Small tables with named rows and columns. After each table, cells are looked up by row and column.

dem =
,mup,keb,geso,vib,pabeba,kasapiv
lusugov,7.54,6.47,3.47,3.02,6.43,3.01
nozatu,6.34,7.36,8.15,7.39,7.52,7.95
kipeka,6.33,7.38,8.26,7.46,7.52,8.03
tinomaz,6.33,7.41,8.29,7.44,7.58,8.00
nasi,6.51,8.14,9.14,7.88,8.30,8.54
rede,1.71,2.26,6.10,7.20,2.25,6.72
vizafu,7.56,6.49,3.24,2.85,6.45,2.77
lerez,6.25,7.19,8.43,7.58,7.33,8.28

What is the kasapiv of kipeka in dem?
8.03
What is the mup of rede in dem?
1.71
What is the geso of tinomaz in dem?
8.29
What is the mup of lusugov in dem?
7.54
What is the vib of rede in dem?
7.20
What is the mup of nasi in dem?
6.51
What is the vib of vizafu in dem?
2.85
What is the pabeba of lusugov in dem?
6.43
What is the pabeba of tinomaz in dem?
7.58
What is the keb of lusugov in dem?
6.47
What is the mup of vizafu in dem?
7.56
What is the vib of tinomaz in dem?
7.44
What is the keb of vizafu in dem?
6.49
What is the vib of lusugov in dem?
3.02

Table fen
columns: pugegup, gid, doz, papevo, luf, ded, zez, fiz
mizote: [2.3, -1.9, 0.4, 6.2, 4.3, -0.4, 1.5, 4.5]
lesepep: [-2.3, 0.9, -0.8, -6.6, 0.4, -4.3, 3.2, -2.0]
lozalaz: [-1.0, -1.2, -1.1, -0.1, -3.7, 1.5, -4.2, -2.2]
bipe: [-0.5, -1.4, -1.0, 1.9, -5.3, 3.9, -6.7, -2.5]
vumop: [-0.6, -1.4, -1.0, 1.7, -5.1, 3.6, -6.5, -2.5]
gorumab: [-2.3, 0.9, -0.8, -6.4, 0.6, -4.3, 3.3, -1.9]
ruragun: [-2.3, 1.0, -0.8, -6.5, 0.7, -4.4, 3.5, -1.8]
tuka: [-2.3, 1.0, -0.8, -6.6, 0.7, -4.4, 3.5, -1.9]
vezopa: [-2.7, 1.9, -0.6, -8.7, 1.2, -5.4, 5.1, -2.3]
selez: [2.6, -2.1, 0.6, 7.0, 4.8, -0.4, 1.7, 5.1]
ped: [-0.5, -1.5, -1.0, 2.0, -5.4, 4.0, -6.9, -2.5]

What is the pugegup of lesepep in fen?
-2.3
What is the ded of ruragun in fen?
-4.4
What is the doz of ruragun in fen?
-0.8
What is the papevo of tuka in fen?
-6.6
What is the fiz of lozalaz in fen?
-2.2
What is the papevo of gorumab in fen?
-6.4
What is the pugegup of gorumab in fen?
-2.3
What is the fiz of ped in fen?
-2.5
What is the zez of lesepep in fen?
3.2
What is the fiz of gorumab in fen?
-1.9
What is the luf of vezopa in fen?
1.2
What is the zez of tuka in fen?
3.5
What is the ded of lozalaz in fen?
1.5
What is the doz of gorumab in fen?
-0.8
Which row has the largest ded? ped

Table mozap
,tus,pavise,sep,mivo,zatubat,pideda,sabera
dosizav,337,354,400,462,796,116,462
rafal,365,348,444,475,427,235,497
gasuv,575,548,422,474,445,606,234
napir,282,362,434,469,440,49,505
lokepe,388,446,533,488,411,333,482
bulafe,423,335,470,473,428,381,461
purad,463,430,602,365,382,375,493
munizo,423,431,407,468,424,409,489
tedeto,399,267,411,484,378,325,470
nug,411,270,421,497,382,342,459
bel,403,340,433,468,417,231,491

pavise of rafal = 348
tus of nug = 411
sep of purad = 602
mivo of tedeto = 484
zatubat of napir = 440
sabera of munizo = 489
tus of rafal = 365
pavise of lokepe = 446
pavise of purad = 430
pideda of bel = 231
pideda of gasuv = 606
pavise of tedeto = 267
tus of tedeto = 399
pideda of rafal = 235
mivo of lokepe = 488
pavise of bel = 340
Row with the largest sep: purad

revezuv
|  | ner | tefozo | dud | diz |
|---|---|---|---|---|
| momina | 57.33 | 19.68 | -51.18 | -44.62 |
| filaf | 57.06 | 20.36 | -46.85 | -42.29 |
| fad | -1.47 | 55.75 | 44.20 | 43.95 |
| der | -2.92 | 57.14 | 47.88 | 48.11 |
| nub | -1.66 | 55.97 | 45.64 | 45.54 |
| visen | 2.06 | 79.52 | 54.24 | 48.75 |
| guz | -43.47 | -64.38 | 20.55 | 34.75 |
| lutovam | 56.50 | 19.21 | -51.32 | -43.93 |
| vokofiz | -12.47 | 50.24 | 55.37 | 60.94 |
| zeguzu | -5.78 | 58.44 | 52.95 | 53.82 |

zeguzu, ner: -5.78
nub, diz: 45.54
nub, dud: 45.64
fad, ner: -1.47
vokofiz, dud: 55.37
fad, diz: 43.95
zeguzu, diz: 53.82
lutovam, diz: -43.93
Row with the largest diz: vokofiz

Table pom
|  | von | vezek |
|---|---|---|
| bimuv | 5.666 | -6.994 |
| mev | 8.115 | -1.849 |
| bif | 3.126 | 7.139 |
| rivo | -2.236 | 5.802 |
| fovobet | 8.664 | -1.357 |
| sug | 0.714 | 7.380 |

von of rivo: -2.236
vezek of fovobet: -1.357
vezek of sug: 7.380
von of bif: 3.126
vezek of rivo: 5.802
von of mev: 8.115
von of bimuv: 5.666
vezek of bimuv: -6.994
von of sug: 0.714
vezek of bif: 7.139
vezek of mev: -1.849
von of fovobet: 8.664

Table vugesa
           nub  nareta  fosego    muk   pepa  fovanid   puso
peruf    -1594   -1290    -733  -2136  -1521      160  -1334
vivem    -1177   -1071    5027  -5762   -964     2486   -943
vanef      674   -2242    3158  -1426   6002     1700  -7350
toku     -2376   -1290   -1946  -2132  -2173      119   -973
romug    -3267    1452    4759  -4880   1534     1426   3193
puvevas  -1733     226     -16   1613   9502     -452  -3968
tegidi   -1172   -3696   -7460    722  -4309    -1112  -5241
bav       1176    -772    4527  -1806   3084      343  -2706
poro     -1354   -1170   -1476  -1700  -2956     -578   -376
pof        999     370    1529      8   -608    -2353   1524

What is the nub of puvevas in vugesa?
-1733
What is the pepa of poro in vugesa?
-2956
What is the puso of bav in vugesa?
-2706
What is the puso of tegidi in vugesa?
-5241
What is the muk of poro in vugesa?
-1700
What is the pepa of bav in vugesa?
3084
What is the nub of peruf in vugesa?
-1594
What is the puso of vanef in vugesa?
-7350
What is the pepa of toku in vugesa?
-2173
What is the puso of vivem in vugesa?
-943
What is the muk of pof in vugesa?
8
What is the pepa of peruf in vugesa?
-1521
What is the fovanid of toku in vugesa?
119
What is the nareta of tegidi in vugesa?
-3696
What is the nub of vivem in vugesa?
-1177
What is the fovanid of romug in vugesa?
1426
What is the puso of puvevas in vugesa?
-3968
What is the nareta of vanef in vugesa?
-2242
What is the fovanid of peruf in vugesa?
160

